128 stands for zero in the data rows.
Some points, each followed by its number:
[159  89 108 105 136  88 152 127  94  73  99 159  64 110 135 150 174 163 161 131 141 103 179 129 109 135 151 134  90 174  80 133  85 103 131 116 107 157 148 139 156 170 167 159 105 106 113 181 122  94 104 154 158  85 101 156 119 131 125] 0
[156 108  82  84 104 124 129 132 145  53  87 172  51 103 115 146 184 167 174 132 146 145 177 122 139 109 160 183  86 132  83 186  86  94 120  93 107 158 112 119 159 140 180 170  97 146  99 127  82 150  92 149 141 120 111 165  89 168  86] 1
[146 141  73  82 176 118 181 143 149  98  99 125  71 171 150 138 152 173 159 129 110 141 142 116 147  66 153 166 117 153  87 154 100  95 104 108 100 146 147 156 153 123 141 171  81 181 107 114  77 181  95 161 126  79  98 169 117 120 125] 2
[132 121 119  85 152 119 159 149 134 109 128 117 113 163 169 146 171 155 178  99 105 120 117 118 169  81 159 150 107  83  78 128 112  97 136  57  29 166 146 165 189 115  74 163 127 164 110 123  63 175  93 142 135 144 103 161 117 129 152] 3
[112 137 104 105 170 113 157  99 146  47 148 115 111 155 134 183 132 169 154 118  98 188 138 117 149 130 151 131  86  97  68 147 124 137  67  97  93 158 105 149 172 108 110 178 100 145 120  76  84 147 130 183  93 122 136 117 134 145 114] 4
[ 95 154 141  92 145 134 161 118 157 102  99 147 106 159 152 123 174 143 156 114  91 129 163 125 141  88 128 157  92 149  99 156 114  98 105 105  78 132 142 134 171 111 120 168 105 129  88 110  87  87 117 108 130  86 133 152 111 128 103] 5
[107 146 161  99 156 152 122 115 169  83 125 110 142  95 145 116 175 173 142 113  94 152 151 125 157  85 112 163  96 136  75 156 146  87 123 127 110 146 139 162 151 127 116 133  99 158  93 111  96 132 106  95 130  84 141 136 140 130 123] 6
[233 179 175  72 151 134 145 178 180 138 153 110 112 111 145 100 195   6 146 143 105 213  90 101 229 160  63 142 158 122 164 171 113 150 128  35  87 175 116 213 213  96 106 229 128 166  94  19 131 150  64 116 112   4  96 144 200 104 118] 7
[101 112 134  94 197 153 173  46 110 178 156 106 255 116 137  91 181 191 147 118  74 121 145 114 179  92 112 128 100 145 126 120 197 149 106  92 106 116 162  40 208 114 131 121 183 170  90 123 168 116  94 140 185 176 154 194 152 184 146] 8
[116 153  85 147 153 132 101 143  94  88 121  91 148  96 120 134 153 165 158 121 128 108 164 139 116 110 152 132 119  97 120 138 149 116 120 143 144 141 140 184 169 169 138 143  98 153  97 115 152 164 146 131 122  89 149 149 126 134 129] 9
[ 83 223 162 161 123 181 124 141 105  71 114  40 120 182 104  41  99 104 142  84  96 111 136 137 132 110 157 183 104 196  83 149 106 156 160 133 174 161  90 186 207 139 129 173  64 124  55 102 193 140 192  23 174 124 144 124 164 121 126] 10
[ 66 145 184 174 122 163 144 124 110 130 123 150 148 108 121 128  66 119 117 119  76  78 202  82 168  84 118 124 144 123 142 120 132 106 158 137 151 105  86 172 170 123 156 147 108 137 171 110 142 164 104 134 136 133 145 148  81 123 181] 11
[124 173 189 107 116 164 107 168 173 162 138 122 137 156  98 146 104 111 103 141  91  92 101 121 139 121 150 149 131 107 120 120 142 108 146 131 153 115 140 140 152  82 141 135 103 122 149 126 163 104 152 146 106  71 146 155 148 121 139] 12
[144 142 145 102 110 134 121 144 131 148 100 151 130 137 100 131 103 109 138 101  94 112 106  95 122 111 129 141 119 135 157  98 148 158 135 139 173 124 135 115 148  99 165 106  91 105 147 138 143  98 149 137 137 130 156 146 115 123 133] 13
[197 164 152  91  94 133 131 167 109 145 130 145 168  93 169 116 103  97 122 124  95 129 154 142 162  69  93 137 167 170 123  97 138 192 150 163 196 116 124  41 157  87 181  67 142 108 169 143  93 136  68 179 141 132 165 171 138 116 129] 14
[169 144 177 128 112 138  86 145 161 140 134 160 128 176  91 121  87 140 103 119  97  87  92 126 155 132 127 142 125 118 124 104 160 159 151 141 169 167 143 114 150 128 188 133 108 104 164 138 153  82 110 159 136 125 144 143 108 103 146] 15
[102 122  94 149  99  77 113 148  94 157 113 165 129  88 131 147  98 145 139 130 134 119 119 114 105  87 129  81 137 139 143 151 162 147 151 146 160 167 110 123 154 134 161 146 154 110 136 118  98  94 126 108 154  97 101 148 117 132 133] 16
[ 69 160 106 135 146  95  95 140  84 176 106  90 148 126 131 158 141 145 127 190  97 125 102 140 150  97 133 148 168 104 170 148 133 101 180 126 141 144  93 156 148  89 169 117 178  73 158  92 171 146 121 141 100 107 141 189 107 153 131] 17
[123 160 157 153  93 106 151 154 148 141 127 143 151 100 150 151 112 126 160 143  97 102  92 119 107  79 141 121 117 151 114 165 159 156 138 160 191 141 139 138 153 120 161 136 155 105 127 114 131  88 124  92 136 109 146 137 107  87 138] 18
[155 146 169 145 101 108 138 154 120 147  91 151 155  94 130 154 104 127 149 129  88 110 108 107 111  94 147  96 132 159 150 135 134 170 150 143 166 156 124  99 130 115 150 115 143 126 143 106 115 141 114 128 152 142 126 141 125 119 149] 19
[137 157 139 152  97 127 131 134 129 149 147 149 125 156 137 142  99 129 103 135  94 116 106 139 110 108 144 147 130  93 143 148 167 155 131 124 182 147 139  97 141 110 177 132 117 125 157 158 148  83 121 107 144 121 143 164 118 125 146] 20
[167 154 158  99 126 131 130 170 140 141 109 163 133 133 116 154  85 121 105 141  58  90  87 124 105 104 149 152 151 140 154 104 153 161 142 157 139 141 130  90 124 104 168 107 126  48 137 117 129  91 108 133 136 158 134 139 135 122 134] 21
[248 114 202 136  41 117 144 109 137 253  41  96 204 195 157 160 128  69 152 200  35 195  85 125 163  73 137 183 135 137 184  86 179 103  99 127 148  80 218  74  55  91  99 110 143  95 174 234 155 135  80 108 160 119 106 106 158 124  69] 22
[122 166 105 152 120 131 105 151  85 167 132  84 122 134  80 180 119 100 134 121 177 116 151 160 102 129 133 154 144  88 157 111 118  87 130 157 121 123  93 184 184 165 170 102 112  92 141  72 153 143 159 111 124  83 122 182 130 145 129] 23
[ 99 159 157 182  83 132  96 175  97 146 100 146 167  96  74 127 100  92 152 156 171 115 137 126 121 135 142 161 106 127 131  81 116 141 153 129 153 130  87 160 133 159 154 115 131 113 143 115 165 102 137 123  87 106 102 135 122  88 148] 24
[128 145 109 128 107 135  77 139 113 157 143 128 144 120  98 124 114 131 126 134  92 115 148 126 122 139 106 142 128 100 157 118 159 111 136 137 172 108 134 159 167 161 174  82  85 118 153 108 144 111 168 116 109 108 144 201 122 142 109] 25
[ 94 137 117 139 140 139  99 140 140 129 140  98 134 132 105 132 138 127 115 138 101 147 131 123 116 162 135 134 127  99 125 117 142  95 129 144 151 108 150 171 163 136 154 106  86 162 139 129 170 163 157 107 114 100 148 153 124 131 116] 26
[114 141 117 107 151 135 111 148 157 134 148  69 122 114 130 128 150 126 105 111 121 135 115 154 155 166 113 115 129 115 115 115 128  83 119 149 157  99 165 191 183 115 143 115 116 170 100 158 149 156 139  83 115  79 162 119 139 139 108] 27
[ 93 117  89  82 178 134 114 139 173 125 156  94 130 121 115 125 174 101 113 137 106 144 125 153 158 146 107 111 135 109 108 119 138  87 105 140 171 102 159 169 152 116 120 111  94 167 116 147 151 155 126 123 114  79 160 117 133 120 106] 28
[123 156 102 104 134  75  90 139 151 121 122 151 110  92 141 132 149 106 115 121  85 136 129 129 102 103 118 109 158  99 105 143 129  99 120 122 136 124 135 136 162 102 181 168 121 128  84 121  81 119  89 135 145 113  87 160 119 151 110] 29
[101 142  93 104 165 151  92 134 159 116 161 115 145  93 143 145 166 122 120 129  84 143  86 133 124 154 142 167 126  96  88 163 129 114 111 132 168 131 154 144 167  99 155 133  89 167 105 115 123 159  98 130 128  84 112 169 132 132 113] 30
[134 151 156  50  64 102  13 190 170 177 121 171 130 165 176 130 130  98 164 106  37 103 216  49 181  96 129 173  99 141 173 154 126 173 195 133 143 214 134  73 128 134 127  69  86  65 216 181  89  93  44 116 157 102 119 101 107 121 194] 31
[106 155  97 156 140 123 113 134  94 127 142 107 147  94 147 131 122 114 117 127 137 109 130 126  85 145 138 144 141  96 141 156 150  92 124 136 160 151 142 181 164 153 160 135 106 152 138 109 156 156 134 139 130  89 110 159 126 147 118] 32
[119 148  96 140  91 129 127 118  90 148 140 162 138 105 133 139 101 101 134 136 119  98  97 136 106 114 138 110 148 111 133 154 148 154 154 146 137 140 111 135 147 152 157 115 116 107 152  99 130  94 129 102 135  99 121 170 135 133 121] 33
[164 156 162 132  93 122 126 119 103 135 111 103 139 105 163 146 112  87 113 125 109  93 118  79  99 117 144 101 161 114 131 118 167 166 123 162 166 111  94 114 153 151 155 103 118 111 148 114 151 127 159 127 131 135 105 152 119 110 136] 34
Which three points above are nearest to each new point? Their numbers follow each, nearest first.
[188 160 131 103 149 139 146 144 191 108 214 142  84 140 170 103 124  72 106  75 150 119 103 153 170 172  94 206 126 156  66  79 122  90 191  99 111 146 200  86  53 163 116 145 114 118 180 186 121 127  50 105 255 121 168 153  81  98 110] ~ 15 20 13
[116 110 119  82 164  96 121 154  99 114 108 113 113 111 131 159  96 178 150 116 166 163 104 152 122 158 117 169  98 159 127 138 148 121  90 139 142 149 135 121 103 156 113 141 146 131  88 121  86 171 158 115 119 136 150  94 125 134 173] ~ 9 6 26
[163 142 155 126  82  81 153 162 102 144  96 145 155 148  92 123  96 157 118 130 109 118 128 121 132 163 131 125 110 123 150 162 186 167 141 123 114 105 132 151 128 101 109 112  90 110 167 141 155 120 109 184 133 135 208 186 173 128 107] ~ 13 20 19
[150 118 142 141  95 157 122 175 194  45 107 104 122 130 107 125  87 169 133 131 157  85 147 178 135 174  76 164  97 124 175 121 147  50 159 200  82  62  96  97 118  86 127 124 195  81 144 135  86  94 115 129 126 145 114 118 139 161  89] ~ 21 13 12
[167 119 164 148 227 128 130 150 110 185  90 147 127 130 120 186  56 184 139 139 167 133  87 128 138 167 111 148 137  96  69 130 177 185  80 176 156 206 194  33 151 119  89  63 119  95  98  84  97 237 181  74  94 207   0 200 131 104 153] ~ 19 34 21
[ 90 117 106 146 132 112 146 150  92 103 133 136 106  97  76  66 170 175 102 103 129 112 153 173 140  75 149 104 154 115  71 144  81  91 146 125 135 130  88 150  86 136 151 127 141 101  91 113 177 170 110 127 120 156 105 116 141 142 133] ~ 9 29 32
[120 133 119 176  87 126 175 140 101  78 105 121 168  62 128 116 163 157  76 142 161 115 133 149 143  98  74  95 116 117  68 158  68  93 148 127 115  64 117 101 127 107 125 121 165 164 114 151 143 135 147 128 122 162 173  82 155 136  81] ~ 27 9 6
[104  18  97 147 129 173 120 153 163 148  88  82 100 135 140 126 105 139 137  65 105 128 113  84 152 160 151 156 151 158  99  48  66  95 133 140 106  97 142  74 123  58 105 182 104 165 170 132  64 124  78 118  80 178 118  94 134 170 167] ~ 13 26 3
[171  93 116 106 127 140 149 120 146 113 139  86 121 151 100 103 124 171 123 104 146  96 123 115 132 127 136 149 121 123 137  76  81 111 140 133  93 104 164 115 102 155 134 143 146  90 163 154  98  99  99 111 158 152 176 132 137 128 126] ~ 13 15 21
[104 147 147 139 148 150 118  77 110 130 144 125 145  72 149 151  97 105 116 137 162 139 107 143 121 168 147 146 136 101 164 170  99 116 117 137 158  97 152 183 129 158 145  93 100 160 108  92 162 136 158 167 131 133  82 144 135 112 115] ~ 32 26 33
[128  82 172 112 116 137 171  84 133  92 125 168 109 146 166 154 131 118 143 141 142 171  99 106 149 115 146  83 122 137 145 111 135 176 102 171 123  99 179 161 136 125 109 139 161 169  68 111  78 164 116 184  77 127 147  87 170 127  93] ~ 4 19 28
[ 95 138 130 159 118 140 140 131  93 158 153 154 154  92 147  91 138 109 108 121 160  94 121 150 167 147 107 100 148  91 123 139 106 160 159 126  92  92 101 158 110 142  99 110 165  92 157 107 165 147 160 145 118 147 120  96 125 139 101] ~ 33 24 32
[145 144 147 133 103 136 158 148 169 112 177 148 139  94 148  93 114 120  93 129 138 104 158 139 124 124 117 107 114 107 145 107 141 100 175 140 101 116 135 108  97 162 102 115 163 101 145 158 137 133 111 122 138 119 136  80 121 136 104] ~ 33 19 20
[102 114  96 102 162 146  75 164 100 134  99  75 112  83 105 114 132 162 152 114 143 124  99 141 100 143  99 116 158 175 142 102 138 120  92 160 155 141 142 140  98 169  93 168 122 119  95 119 129 158 110 129 130 133 173  76 112 156 196] ~ 9 28 27
[154 145 155 172 102 157 145 123 114  90 136 138 153 141 105 152 140  92 129 128  89 118  84 140  87  86 109  95 118 175 158 117 130 104 154 158 112 138 100  90 100 113 109 103 161 120 144 143 142 126 136 147 102 132 123 135 108 116 132] ~ 19 13 33
[113  93 141 109 114 134 173 145 142 119 165 160 130 113 141  88 128 130  95 139 170  83 177 135 131 117 129  90 110  87 144 152 127 104 147 135 116 117  85 108 106  97 101 121 179 106 156 164 159 153 146 127 124 135 125  64 145 129 119] ~ 33 19 20
[ 37  63 212 191 170 163  61 170 103 138  80 124 125 154 108 191  96 126 112 156 215 100 106 162 116  42 120 123 138 166  50 160 155 110  93 136  13  96 109 181 129 131  35 104  86 197 107 237 115 105 115 113 163 105  36 197 122 166 148] ~ 6 5 3
[209  58 136 100  56  80  87 141  49 151 140 135  91 139  92 119 124 138 147 191 167 165 144 112 136 211  79 202  42 130  46 143 147 247  59 124 196 153 204  97  77 111 126 227 170 131 122 120  83 119 162 191 132 164  61  78  90   9 184] ~ 15 19 13
[103 109 156 118 138 147 116 108 124 144 106 114  79 157 102 144 113 121 167 132 141 149 131 142 148 130 147  91 144 161 151  87  77 133 110 150 156 103 161 110  91 112  83 158 110 104  81 114  84 133  94 127 127 158 168  94 126 134 106] ~ 13 19 28
